In the data rows, zero lies at 7.5, halfway between 7 and 8.
Some points, one per row:
c(3, 4, 8, 6, 7, 7, 7, 4, 4, 3, 6, 5, 7, 9, 8, 8, 5, 4, 6, 7, 9, 6, 6, 4)
c(11, 5, 9, 4, 10, 10, 8, 9, 10, 8, 12, 5, 9, 10, 12, 10, 3, 7, 4, 13, 11, 9, 13, 3)
c(4, 3, 8, 6, 5, 5, 9, 7, 11, 7, 10, 4, 10, 11, 9, 6, 10, 6, 8, 10, 8, 5, 10, 9)
c(11, 9, 8, 9, 7, 8, 8, 7, 10, 8, 9, 10, 3, 8, 8, 8, 10, 12, 12, 8, 9, 4, 8, 10)
c(6, 9, 3, 7, 6, 0, 8, 4, 4, 9, 6, 11, 6, 6, 6, 6, 7, 5, 5, 5, 6, 10, 6, 8)
c(10, 12, 8, 11, 9, 10, 9, 9, 9, 7, 7, 11, 8, 9, 8, 13, 9, 8, 11, 11, 14, 8, 8, 5)
c(8, 7, 9, 4, 7, 9, 6, 2, 4, 4, 1, 9, 10, 11, 9, 1, 4, 3, 6, 4, 9, 7, 6, 3)
c(2, 6, 7, 9, 7, 7, 12, 11, 7, 6, 8, 6, 6, 6, 4, 4, 7, 8, 8, 7, 1, 11, 2, 7)
c(10, 10, 9, 9, 6, 10, 10, 7, 6, 11, 5, 8, 9, 8, 12, 8, 6, 9, 6, 3, 5, 4, 7, 3)
c(8, 8, 2, 5, 7, 2, 5, 1, 2, 8, 2, 8, 7, 1, 4, 1, 8, 7, 7, 1, 0, 5, 4, 11)
c(8, 10, 8, 11, 5, 8, 10, 11, 12, 10, 11, 9, 9, 10, 5, 9, 7, 12, 9, 7, 10, 5, 9, 0)
c(3, 8, 4, 10, 9, 5, 7, 5, 7, 5, 7, 8, 3, 5, 3, 3, 8, 3, 9, 7, 7, 6, 3, 8)
c(3, 9, 8, 9, 12, 6, 8, 8, 9, 7, 5, 5, 9, 6, 7, 4, 10, 7, 9, 6, 4, 9, 5, 8)
c(3, 3, 6, 9, 9, 7, 9, 7, 6, 4, 9, 9, 7, 6, 4, 0, 9, 7, 9, 5, 6, 9, 3, 9)
c(6, 6, 4, 8, 7, 6, 11, 7, 7, 7, 8, 7, 7, 5, 7, 6, 8, 6, 9, 1, 6, 8, 3, 9)
c(11, 5, 9, 4, 6, 11, 9, 8, 11, 8, 9, 5, 7, 11, 9, 10, 5, 9, 4, 8, 9, 8, 9, 8)
c(12, 9, 10, 9, 7, 14, 8, 12, 8, 8, 12, 11, 8, 8, 6, 9, 12, 9, 10, 10, 8, 1, 9, 12)
c(8, 8, 11, 9, 6, 6, 9, 5, 4, 10, 3, 10, 6, 10, 11, 6, 7, 7, 8, 4, 8, 7, 9, 6)
c(4, 6, 5, 6, 12, 6, 5, 7, 5, 8, 5, 8, 11, 4, 7, 4, 12, 8, 6, 7, 4, 8, 5, 11)
c(11, 6, 11, 3, 9, 9, 9, 10, 10, 5, 5, 3, 10, 11, 9, 10, 8, 8, 8, 10, 12, 6, 9, 6)
c(3, 8, 6, 8, 8, 4, 9, 7, 2, 4, 5, 6, 10, 2, 5, 3, 9, 4, 7, 3, 5, 7, 2, 8)
c(10, 6, 8, 6, 13, 9, 5, 12, 10, 11, 10, 5, 12, 6, 10, 14, 10, 6, 8, 8, 7, 9, 13, 11)
c(6, 6, 5, 7, 9, 7, 7, 7, 8, 7, 7, 10, 8, 11, 5, 6, 6, 8, 10, 11, 9, 6, 10, 10)
c(6, 9, 7, 9, 9, 9, 10, 5, 7, 6, 8, 11, 8, 11, 8, 9, 7, 3, 8, 8, 10, 4, 5, 6)
c(3, 6, 6, 7, 7, 4, 9, 6, 5, 4, 7, 4, 8, 10, 5, 6, 5, 7, 9, 4, 5, 7, 6, 8)
c(7, 10, 8, 6, 7, 8, 11, 10, 4, 9, 6, 7, 8, 9, 11, 11, 8, 8, 9, 6, 9, 10, 9, 8)
c(5, 6, 11, 7, 6, 9, 10, 4, 6, 1, 6, 3, 9, 8, 10, 7, 3, 2, 5, 4, 8, 7, 3, 4)
c(7, 10, 4, 11, 11, 6, 9, 12, 11, 10, 13, 11, 13, 7, 5, 7, 5, 13, 6, 8, 6, 8, 9, 7)
c(11, 7, 9, 7, 7, 7, 13, 9, 3, 7, 9, 9, 10, 8, 7, 5, 7, 10, 6, 9, 8, 8, 7, 10)
c(11, 6, 10, 4, 8, 9, 10, 7, 8, 5, 9, 3, 10, 8, 10, 12, 5, 10, 8, 8, 10, 8, 9, 9)
c(7, 10, 2, 8, 9, 2, 9, 5, 3, 9, 3, 9, 10, 6, 4, 5, 6, 5, 6, 5, 1, 2, 6, 6)
c(2, 6, 0, 9, 12, 4, 5, 2, 7, 6, 5, 9, 3, 5, 3, 0, 10, 3, 10, 10, 6, 6, 7, 7)
c(8, 5, 10, 8, 3, 9, 8, 10, 10, 6, 11, 4, 7, 9, 6, 7, 12, 8, 12, 11, 9, 6, 8, 8)
c(10, 9, 10, 11, 9, 7, 9, 6, 7, 7, 7, 8, 11, 7, 11, 5, 7, 5, 9, 9, 7, 11, 9, 7)
c(9, 7, 12, 11, 10, 12, 9, 8, 13, 3, 10, 11, 10, 11, 10, 10, 11, 8, 10, 12, 11, 10, 14, 5)
c(8, 12, 8, 9, 8, 5, 9, 7, 4, 9, 5, 4, 8, 8, 10, 8, 6, 7, 5, 6, 10, 7, 11, 8)
c(8, 9, 4, 5, 9, 4, 7, 3, 6, 7, 4, 11, 8, 2, 3, 5, 8, 8, 6, 4, 4, 5, 4, 10)
c(8, 7, 5, 7, 9, 7, 11, 7, 5, 7, 10, 6, 9, 8, 7, 8, 9, 9, 8, 6, 7, 9, 6, 7)
c(12, 5, 6, 7, 6, 7, 7, 13, 8, 13, 12, 4, 4, 6, 7, 8, 10, 11, 6, 11, 7, 10, 11, 12)
c(9, 8, 8, 10, 10, 9, 8, 6, 9, 8, 8, 8, 11, 10, 13, 11, 10, 4, 9, 9, 12, 10, 12, 10)
c(5, 8, 8, 10, 4, 7, 7, 12, 5, 8, 6, 10, 3, 7, 7, 8, 5, 6, 11, 6, 8, 4, 4, 4)
c(7, 7, 3, 5, 7, 3, 4, 6, 3, 9, 3, 7, 6, 4, 6, 6, 9, 9, 7, 4, 4, 1, 8, 11)
c(10, 8, 5, 8, 8, 8, 8, 7, 6, 10, 6, 8, 10, 9, 7, 5, 7, 8, 5, 9, 8, 8, 7, 10)
c(6, 7, 5, 10, 6, 2, 3, 1, 3, 8, 0, 8, 7, 4, 7, 8, 7, 9, 5, 6, 8, 6, 7, 9)
c(8, 6, 6, 7, 7, 6, 10, 9, 10, 8, 11, 9, 7, 9, 6, 6, 6, 9, 8, 8, 10, 6, 9, 8)
c(8, 9, 2, 9, 9, 4, 4, 5, 4, 8, 2, 9, 6, 1, 4, 8, 8, 8, 3, 4, 3, 6, 6, 13)
c(12, 6, 8, 6, 14, 9, 11, 7, 12, 7, 11, 6, 9, 9, 9, 11, 7, 14, 9, 12, 7, 12, 9, 12)
c(3, 8, 10, 9, 3, 4, 2, 6, 6, 8, 9, 9, 4, 3, 3, 6, 2, 9, 11, 4, 5, 5, 5, 6)
c(6, 9, 5, 12, 11, 4, 4, 10, 11, 10, 9, 8, 7, 6, 5, 6, 2, 9, 4, 11, 3, 11, 9, 3)
c(8, 14, 8, 9, 12, 6, 12, 7, 10, 7, 7, 5, 10, 5, 6, 10, 9, 5, 9, 11, 6, 9, 9, 13)
c(12, 5, 9, 7, 9, 9, 11, 6, 8, 5, 7, 8, 10, 5, 7, 9, 7, 5, 10, 7, 8, 9, 11, 3)
c(5, 11, 7, 9, 7, 5, 7, 14, 11, 13, 11, 8, 12, 10, 6, 5, 8, 8, 6, 8, 6, 5, 7, 5)
c(5, 8, 11, 3, 9, 9, 7, 5, 8, 7, 6, 5, 9, 9, 11, 10, 1, 5, 3, 5, 9, 7, 7, 4)
c(8, 11, 11, 6, 7, 8, 7, 9, 8, 11, 5, 6, 10, 7, 11, 11, 6, 7, 6, 7, 8, 7, 7, 4)
c(8, 6, 13, 12, 7, 13, 7, 10, 14, 8, 12, 7, 6, 6, 12, 11, 10, 10, 13, 12, 12, 9, 12, 6)
c(3, 8, 8, 7, 9, 10, 9, 1, 5, 3, 4, 8, 5, 10, 12, 11, 5, 5, 5, 4, 10, 7, 6, 5)
c(5, 4, 5, 10, 5, 6, 8, 6, 3, 6, 7, 3, 9, 6, 6, 2, 8, 4, 7, 5, 5, 6, 3, 10)
c(4, 5, 4, 8, 10, 7, 12, 4, 7, 10, 7, 7, 7, 10, 7, 6, 6, 5, 10, 4, 8, 9, 5, 7)
c(10, 7, 6, 3, 8, 8, 8, 11, 9, 10, 10, 7, 7, 9, 5, 8, 6, 9, 6, 8, 5, 4, 8, 7)
c(9, 11, 7, 8, 7, 10, 11, 14, 13, 13, 12, 7, 10, 8, 7, 9, 2, 10, 5, 12, 9, 10, 11, 8)
c(3, 7, 8, 4, 8, 8, 10, 4, 3, 3, 0, 6, 9, 10, 9, 13, 5, 4, 4, 7, 11, 6, 7, 4)
16 more points follow, each with its number after it:
c(10, 12, 10, 12, 8, 8, 9, 4, 9, 8, 7, 10, 10, 9, 5, 10, 8, 3, 14, 9, 9, 12, 12, 8) 0
c(5, 8, 2, 6, 9, 6, 1, 1, 5, 7, 4, 9, 2, 4, 3, 5, 7, 4, 7, 6, 5, 11, 4, 6) 1
c(4, 6, 5, 9, 7, 5, 6, 5, 8, 7, 8, 8, 11, 8, 2, 0, 8, 4, 8, 7, 6, 7, 4, 6) 2
c(6, 9, 6, 8, 3, 7, 0, 9, 8, 9, 9, 11, 4, 2, 6, 7, 5, 11, 8, 4, 5, 4, 5, 8) 3
c(10, 7, 11, 7, 11, 12, 9, 7, 9, 4, 6, 6, 13, 10, 9, 13, 8, 7, 4, 9, 7, 6, 9, 11) 4
c(7, 8, 8, 8, 7, 6, 14, 7, 8, 7, 7, 8, 12, 10, 5, 7, 4, 10, 8, 9, 9, 8, 7, 8) 5
c(12, 10, 8, 10, 10, 7, 10, 5, 10, 7, 9, 11, 7, 8, 8, 4, 12, 4, 10, 13, 6, 8, 10, 11) 6
c(10, 7, 11, 10, 5, 7, 7, 6, 5, 7, 5, 10, 8, 8, 11, 11, 8, 10, 6, 7, 7, 9, 10, 7) 7
c(4, 7, 6, 7, 7, 5, 10, 8, 6, 5, 5, 5, 9, 10, 8, 1, 8, 7, 6, 3, 5, 8, 5, 9) 8
c(4, 5, 5, 8, 5, 6, 1, 7, 9, 5, 7, 10, 9, 2, 4, 5, 12, 7, 10, 7, 4, 9, 2, 9) 9
c(4, 9, 5, 8, 10, 4, 9, 7, 3, 2, 4, 9, 10, 11, 3, 3, 10, 8, 8, 5, 6, 9, 4, 10) 10
c(5, 7, 7, 8, 11, 5, 4, 7, 8, 3, 7, 8, 9, 5, 6, 6, 10, 8, 9, 8, 6, 10, 8, 10) 11
c(4, 6, 3, 8, 11, 4, 2, 5, 6, 6, 6, 7, 6, 5, 8, 5, 8, 4, 6, 3, 8, 12, 3, 8) 12
c(7, 10, 8, 11, 3, 6, 5, 8, 9, 9, 8, 9, 2, 5, 5, 7, 12, 9, 9, 6, 6, 11, 5, 10) 13
c(9, 10, 3, 9, 6, 7, 9, 3, 7, 8, 1, 7, 3, 3, 2, 5, 6, 5, 8, 6, 2, 10, 5, 7) 14
c(13, 9, 6, 5, 12, 7, 10, 7, 10, 9, 6, 10, 10, 8, 9, 10, 5, 8, 7, 9, 8, 9, 10, 5) 15
Which of these numbered points is nearest to each point below, ignoring the direction in which the first points spread most? Its number follows each.
c(3, 7, 6, 7, 8, 5, 9, 5, 5, 5, 7, 3, 8, 11, 7, 3, 8, 5, 9, 3, 4, 10, 5, 8) > 8
c(7, 6, 10, 3, 9, 7, 10, 5, 5, 6, 5, 4, 5, 8, 11, 10, 5, 5, 1, 5, 7, 2, 4, 7) > 4
c(9, 10, 9, 8, 1, 10, 3, 9, 11, 11, 11, 10, 3, 9, 9, 7, 7, 11, 9, 8, 8, 2, 9, 8) > 3
c(5, 5, 6, 4, 3, 11, 7, 12, 10, 5, 13, 2, 5, 14, 9, 4, 8, 8, 9, 8, 9, 8, 8, 11) > 8
c(6, 7, 8, 2, 8, 10, 10, 5, 8, 7, 3, 5, 6, 8, 11, 3, 5, 4, 3, 3, 7, 6, 5, 6) > 8
c(4, 8, 3, 7, 10, 5, 6, 7, 4, 8, 6, 8, 7, 6, 5, 5, 7, 5, 7, 2, 5, 11, 5, 10) > 12
c(5, 8, 7, 9, 5, 8, 2, 8, 9, 10, 8, 10, 4, 4, 7, 5, 6, 8, 2, 5, 5, 3, 8, 4) > 3
c(7, 9, 8, 9, 8, 8, 15, 12, 14, 11, 14, 8, 11, 10, 6, 9, 1, 14, 4, 12, 8, 9, 8, 3) > 5
c(2, 4, 5, 7, 6, 4, 2, 6, 9, 2, 7, 8, 9, 3, 2, 2, 9, 8, 12, 5, 5, 7, 1, 9) > 9
c(10, 8, 12, 7, 5, 9, 7, 5, 4, 9, 6, 8, 7, 7, 11, 11, 5, 6, 5, 4, 7, 7, 7, 5) > 7
c(5, 8, 7, 4, 8, 5, 12, 9, 4, 10, 7, 6, 6, 11, 5, 4, 8, 7, 6, 6, 7, 9, 6, 8) > 8
c(10, 6, 9, 13, 10, 8, 13, 8, 12, 5, 8, 12, 9, 10, 8, 7, 11, 4, 10, 9, 11, 13, 9, 11) > 6
c(10, 10, 7, 7, 12, 5, 11, 4, 11, 8, 8, 7, 8, 8, 7, 7, 8, 5, 9, 9, 5, 10, 10, 11) > 6
c(7, 8, 7, 6, 7, 8, 11, 10, 9, 8, 10, 5, 8, 10, 7, 7, 8, 6, 7, 8, 7, 8, 8, 6) > 8
c(7, 11, 1, 11, 4, 4, 8, 2, 8, 7, 5, 9, 4, 5, 2, 7, 8, 5, 7, 7, 4, 11, 7, 8) > 14
c(7, 9, 11, 11, 11, 5, 6, 10, 7, 7, 9, 10, 10, 6, 5, 6, 10, 10, 10, 7, 2, 12, 6, 11) > 11
c(9, 6, 10, 3, 11, 11, 5, 11, 11, 9, 11, 3, 10, 10, 9, 11, 12, 13, 8, 14, 9, 9, 10, 11) > 11
c(8, 11, 8, 11, 10, 7, 3, 11, 8, 10, 8, 8, 10, 4, 5, 7, 9, 10, 9, 6, 6, 10, 10, 12) > 11
c(9, 13, 7, 12, 8, 7, 6, 7, 12, 6, 10, 10, 11, 8, 4, 7, 10, 4, 9, 13, 9, 11, 8, 12) > 6
c(8, 4, 10, 5, 10, 10, 6, 10, 10, 8, 9, 5, 11, 10, 10, 11, 8, 9, 5, 6, 9, 11, 10, 9) > 12
c(10, 7, 6, 7, 11, 6, 8, 6, 5, 11, 7, 12, 10, 8, 5, 9, 4, 4, 5, 11, 4, 8, 8, 6) > 15
c(8, 8, 9, 4, 7, 10, 8, 8, 10, 9, 9, 3, 5, 6, 6, 10, 5, 9, 6, 9, 8, 6, 12, 6) > 14
c(10, 4, 10, 7, 4, 9, 4, 12, 6, 13, 9, 7, 4, 6, 8, 8, 6, 12, 10, 8, 7, 3, 8, 8) > 3
c(6, 10, 8, 6, 4, 6, 2, 8, 6, 11, 7, 9, 5, 4, 8, 6, 5, 7, 12, 8, 7, 3, 7, 4) > 3
c(10, 8, 11, 7, 3, 9, 10, 7, 4, 10, 5, 11, 8, 8, 12, 11, 5, 7, 5, 5, 7, 7, 4, 7) > 7
c(6, 5, 4, 7, 9, 4, 8, 5, 5, 5, 5, 6, 11, 11, 3, 5, 10, 8, 7, 6, 3, 8, 3, 9) > 10
c(8, 11, 11, 8, 9, 11, 9, 6, 10, 6, 8, 9, 11, 9, 10, 7, 9, 4, 13, 13, 9, 13, 10, 9) > 0
c(6, 9, 11, 9, 9, 9, 10, 4, 7, 4, 5, 11, 9, 11, 7, 11, 4, 3, 8, 4, 11, 8, 8, 4) > 0
c(6, 7, 6, 6, 3, 4, 4, 8, 2, 6, 7, 7, 6, 2, 5, 7, 12, 9, 9, 8, 2, 7, 5, 5) > 9
c(7, 4, 5, 4, 2, 5, 5, 8, 12, 12, 12, 7, 6, 6, 8, 11, 10, 11, 10, 9, 6, 9, 10, 9) > 9
c(8, 5, 10, 7, 12, 11, 7, 7, 9, 7, 8, 2, 11, 9, 11, 10, 9, 5, 10, 8, 11, 10, 8, 10) > 12
c(6, 6, 7, 7, 9, 7, 7, 6, 4, 10, 6, 5, 10, 12, 8, 7, 9, 10, 8, 5, 0, 10, 1, 8) > 8
c(10, 3, 7, 10, 7, 10, 7, 11, 12, 6, 11, 10, 6, 7, 13, 13, 8, 8, 11, 7, 7, 8, 9, 9) > 9
c(13, 11, 11, 10, 11, 10, 10, 7, 11, 6, 12, 6, 10, 11, 9, 8, 7, 6, 10, 11, 14, 8, 11, 9) > 6
c(2, 5, 9, 5, 13, 3, 8, 7, 0, 7, 5, 6, 10, 11, 4, 5, 9, 8, 7, 6, 4, 9, 6, 6) > 10
c(3, 11, 7, 10, 7, 7, 10, 3, 7, 7, 3, 10, 12, 12, 8, 10, 4, 6, 6, 9, 12, 5, 4, 5) > 5
c(10, 11, 8, 12, 13, 10, 12, 6, 9, 8, 7, 10, 11, 8, 9, 9, 11, 5, 10, 10, 8, 11, 11, 9) > 0
c(10, 4, 12, 7, 9, 10, 9, 7, 7, 3, 6, 4, 10, 8, 11, 12, 11, 6, 8, 7, 7, 9, 8, 9) > 4
c(4, 8, 4, 9, 3, 7, 2, 9, 9, 7, 11, 10, 2, 1, 6, 5, 7, 9, 7, 6, 2, 4, 5, 4) > 3
c(9, 10, 6, 11, 3, 6, 4, 10, 9, 6, 7, 8, 2, 6, 7, 7, 9, 9, 8, 6, 4, 13, 7, 9) > 13
c(7, 10, 7, 8, 10, 5, 2, 9, 11, 9, 10, 8, 13, 6, 5, 7, 8, 9, 8, 7, 4, 10, 8, 11) > 11
c(8, 8, 8, 11, 8, 7, 10, 9, 8, 9, 10, 12, 8, 7, 7, 7, 7, 6, 8, 11, 4, 9, 11, 5) > 6
c(9, 9, 5, 9, 8, 9, 4, 4, 7, 6, 8, 12, 7, 5, 7, 9, 3, 7, 8, 11, 5, 11, 12, 5) > 1
c(2, 8, 8, 10, 11, 10, 8, 7, 6, 6, 5, 10, 11, 15, 8, 9, 5, 4, 5, 8, 9, 7, 6, 5) > 10
c(10, 9, 9, 12, 8, 9, 11, 8, 10, 6, 7, 11, 10, 10, 8, 10, 12, 8, 9, 10, 11, 11, 11, 11) > 10
c(8, 9, 4, 9, 5, 4, 3, 5, 11, 3, 5, 10, 13, 7, 2, 1, 6, 2, 10, 10, 7, 6, 7, 6) > 2
c(10, 5, 10, 4, 11, 9, 9, 10, 13, 7, 13, 2, 5, 6, 8, 13, 12, 11, 7, 11, 8, 11, 11, 12) > 11
c(4, 7, 9, 2, 9, 9, 7, 5, 7, 6, 7, 4, 7, 7, 14, 4, 3, 6, 3, 2, 8, 6, 4, 4) > 8
c(8, 8, 10, 10, 7, 12, 10, 10, 10, 5, 14, 8, 12, 10, 9, 9, 12, 8, 8, 8, 11, 10, 8, 10) > 10
c(5, 7, 6, 9, 10, 5, 3, 6, 3, 7, 8, 9, 5, 4, 6, 6, 9, 4, 7, 4, 4, 12, 5, 11) > 12
c(7, 6, 8, 10, 3, 10, 3, 10, 5, 5, 12, 8, 3, 4, 8, 8, 5, 11, 10, 5, 8, 3, 7, 7) > 3
c(7, 11, 7, 13, 11, 5, 4, 9, 9, 10, 10, 11, 9, 6, 7, 5, 12, 11, 9, 11, 6, 8, 9, 7) > 11
c(7, 7, 6, 10, 7, 7, 3, 11, 7, 10, 9, 9, 1, 2, 6, 5, 4, 9, 4, 7, 6, 4, 5, 4) > 3
c(9, 11, 5, 10, 5, 6, 8, 9, 8, 11, 12, 10, 5, 7, 6, 7, 10, 10, 12, 7, 8, 13, 7, 12) > 13
c(8, 10, 2, 9, 5, 3, 7, 2, 3, 8, 4, 11, 5, 6, 2, 5, 6, 3, 5, 5, 6, 10, 6, 10) > 14
c(2, 6, 6, 8, 9, 5, 5, 5, 6, 6, 9, 12, 10, 5, 1, 0, 13, 4, 9, 7, 6, 7, 6, 5) > 2
c(8, 7, 10, 6, 6, 7, 8, 12, 10, 10, 11, 6, 7, 9, 10, 12, 6, 8, 5, 9, 14, 7, 9, 6) > 12
c(11, 6, 7, 4, 5, 7, 10, 10, 10, 6, 10, 3, 8, 8, 10, 8, 5, 11, 3, 7, 14, 8, 11, 4) > 8
c(10, 9, 9, 12, 7, 7, 12, 12, 12, 13, 10, 8, 10, 11, 6, 9, 4, 13, 10, 9, 10, 5, 8, 3) > 5
c(8, 10, 4, 9, 2, 5, 6, 10, 8, 9, 7, 13, 3, 6, 9, 6, 10, 9, 9, 9, 6, 14, 9, 10) > 13
c(7, 4, 7, 5, 6, 4, 9, 7, 5, 6, 7, 7, 10, 12, 3, 3, 6, 7, 6, 3, 5, 8, 3, 9) > 8
c(4, 12, 5, 10, 3, 4, 3, 8, 7, 7, 6, 12, 4, 5, 6, 4, 11, 6, 8, 5, 4, 9, 6, 10) > 13
c(6, 6, 10, 4, 7, 7, 6, 7, 3, 6, 7, 7, 9, 8, 10, 4, 4, 6, 4, 4, 8, 5, 6, 5) > 8
c(9, 7, 5, 5, 11, 8, 6, 12, 13, 11, 12, 3, 5, 4, 10, 8, 12, 11, 5, 12, 4, 10, 14, 11) > 11
c(3, 4, 6, 9, 7, 6, 5, 6, 6, 3, 7, 10, 7, 8, 1, 3, 9, 2, 9, 10, 5, 6, 6, 7) > 2
c(4, 9, 5, 9, 11, 9, 15, 2, 7, 8, 8, 10, 12, 12, 10, 11, 6, 6, 10, 9, 8, 8, 8, 6) > 5
c(7, 9, 7, 9, 3, 8, 1, 7, 8, 6, 5, 9, 3, 7, 7, 4, 6, 11, 8, 6, 6, 4, 5, 4) > 3
c(7, 9, 8, 5, 8, 7, 7, 2, 3, 4, 2, 4, 6, 9, 7, 8, 6, 3, 3, 4, 8, 4, 1, 5) > 4
c(10, 9, 11, 7, 6, 9, 9, 4, 4, 9, 4, 12, 8, 8, 9, 11, 8, 9, 8, 3, 6, 5, 8, 6) > 7
c(12, 10, 8, 7, 6, 8, 8, 12, 10, 7, 11, 5, 3, 7, 9, 8, 4, 5, 6, 8, 8, 6, 11, 8) > 14
c(9, 11, 13, 7, 2, 11, 9, 8, 4, 10, 8, 11, 5, 7, 13, 10, 6, 12, 6, 4, 8, 7, 7, 4) > 7
c(11, 10, 6, 11, 4, 7, 6, 9, 9, 10, 9, 12, 5, 8, 9, 8, 11, 8, 14, 9, 6, 15, 10, 11) > 13
c(4, 8, 5, 9, 7, 4, 6, 6, 6, 8, 7, 10, 7, 7, 6, 4, 9, 8, 7, 7, 3, 9, 7, 9) > 11
c(8, 8, 3, 5, 6, 4, 8, 2, 4, 7, 3, 8, 7, 5, 2, 3, 7, 6, 6, 5, 3, 11, 7, 7) > 14
c(12, 4, 7, 11, 6, 12, 10, 7, 7, 7, 8, 7, 9, 6, 9, 8, 7, 5, 13, 10, 8, 6, 14, 5) > 14
c(9, 3, 8, 3, 9, 7, 8, 7, 12, 6, 11, 3, 8, 11, 12, 9, 7, 8, 9, 11, 12, 11, 7, 11) > 12
c(8, 10, 3, 9, 4, 3, 4, 2, 5, 3, 4, 8, 6, 6, 2, 5, 2, 4, 5, 6, 4, 10, 6, 6) > 14
c(10, 9, 11, 8, 8, 9, 9, 3, 5, 10, 3, 9, 6, 6, 12, 10, 8, 9, 7, 7, 8, 8, 8, 6) > 7
c(8, 11, 12, 8, 6, 9, 8, 5, 3, 7, 7, 9, 9, 9, 10, 13, 9, 9, 8, 6, 7, 8, 8, 6) > 7
c(3, 13, 8, 10, 8, 10, 14, 7, 5, 6, 7, 10, 11, 11, 8, 11, 6, 3, 7, 9, 10, 5, 10, 6) > 5
c(9, 6, 6, 8, 4, 10, 8, 10, 12, 8, 11, 4, 3, 10, 8, 12, 7, 7, 9, 12, 7, 9, 9, 3) > 14
c(9, 4, 10, 9, 6, 10, 6, 13, 10, 7, 14, 7, 9, 8, 13, 12, 9, 7, 10, 11, 10, 9, 8, 8) > 9
c(10, 9, 9, 10, 6, 10, 9, 9, 5, 10, 6, 7, 6, 6, 11, 12, 5, 7, 7, 5, 9, 7, 9, 8) > 7
c(6, 10, 3, 9, 8, 4, 6, 3, 6, 6, 7, 10, 11, 7, 1, 0, 5, 6, 8, 6, 6, 8, 7, 9) > 2
c(10, 9, 11, 7, 5, 10, 8, 6, 6, 9, 6, 8, 4, 8, 10, 15, 7, 6, 5, 2, 7, 4, 9, 5) > 7
c(10, 10, 14, 7, 9, 10, 8, 5, 5, 11, 5, 7, 6, 10, 13, 11, 7, 10, 4, 3, 8, 6, 8, 6) > 7
c(3, 5, 4, 9, 8, 4, 11, 7, 8, 8, 10, 8, 9, 6, 5, 2, 10, 7, 9, 5, 9, 7, 6, 6) > 2
c(6, 14, 11, 7, 6, 11, 8, 11, 9, 13, 11, 11, 8, 8, 9, 10, 8, 14, 11, 8, 10, 2, 9, 7) > 3
c(2, 7, 6, 8, 6, 8, 5, 8, 6, 3, 6, 6, 9, 3, 5, 2, 9, 7, 11, 5, 7, 8, 5, 10) > 11
c(4, 6, 4, 7, 8, 5, 4, 3, 7, 5, 8, 11, 7, 5, 2, 0, 8, 3, 13, 6, 6, 8, 5, 8) > 2
c(8, 10, 7, 14, 9, 7, 8, 7, 13, 7, 12, 10, 9, 8, 9, 7, 4, 8, 8, 11, 10, 3, 8, 2) > 2
c(7, 10, 9, 10, 10, 11, 12, 5, 6, 5, 6, 11, 10, 12, 8, 7, 4, 5, 8, 5, 10, 4, 8, 5) > 5
c(6, 7, 8, 7, 9, 5, 12, 2, 5, 5, 4, 10, 13, 13, 7, 11, 6, 5, 7, 6, 12, 6, 6, 8) > 5
c(6, 9, 2, 8, 5, 5, 5, 6, 7, 5, 3, 12, 4, 5, 2, 7, 8, 4, 8, 7, 3, 10, 7, 9) > 14
c(9, 7, 6, 6, 2, 9, 7, 9, 13, 9, 8, 8, 3, 10, 5, 5, 10, 7, 8, 11, 8, 9, 7, 12) > 13
c(9, 8, 9, 7, 5, 8, 6, 7, 3, 9, 3, 6, 7, 10, 8, 9, 5, 8, 9, 5, 6, 4, 9, 7) > 7
c(8, 12, 11, 8, 9, 7, 13, 3, 7, 4, 7, 9, 8, 12, 8, 3, 5, 5, 5, 8, 12, 7, 8, 3) > 5
c(9, 8, 6, 6, 9, 11, 6, 8, 11, 10, 13, 8, 6, 7, 9, 9, 4, 11, 3, 12, 8, 8, 10, 5) > 1
c(10, 8, 10, 9, 5, 8, 9, 7, 3, 11, 6, 7, 6, 9, 12, 8, 6, 8, 7, 5, 9, 7, 5, 7) > 7
c(13, 8, 10, 8, 11, 9, 12, 8, 8, 4, 5, 4, 10, 10, 10, 10, 10, 7, 9, 10, 7, 7, 12, 8) > 4
c(3, 11, 9, 11, 6, 6, 4, 10, 6, 9, 7, 11, 4, 3, 8, 2, 5, 9, 3, 7, 3, 4, 8, 4) > 3
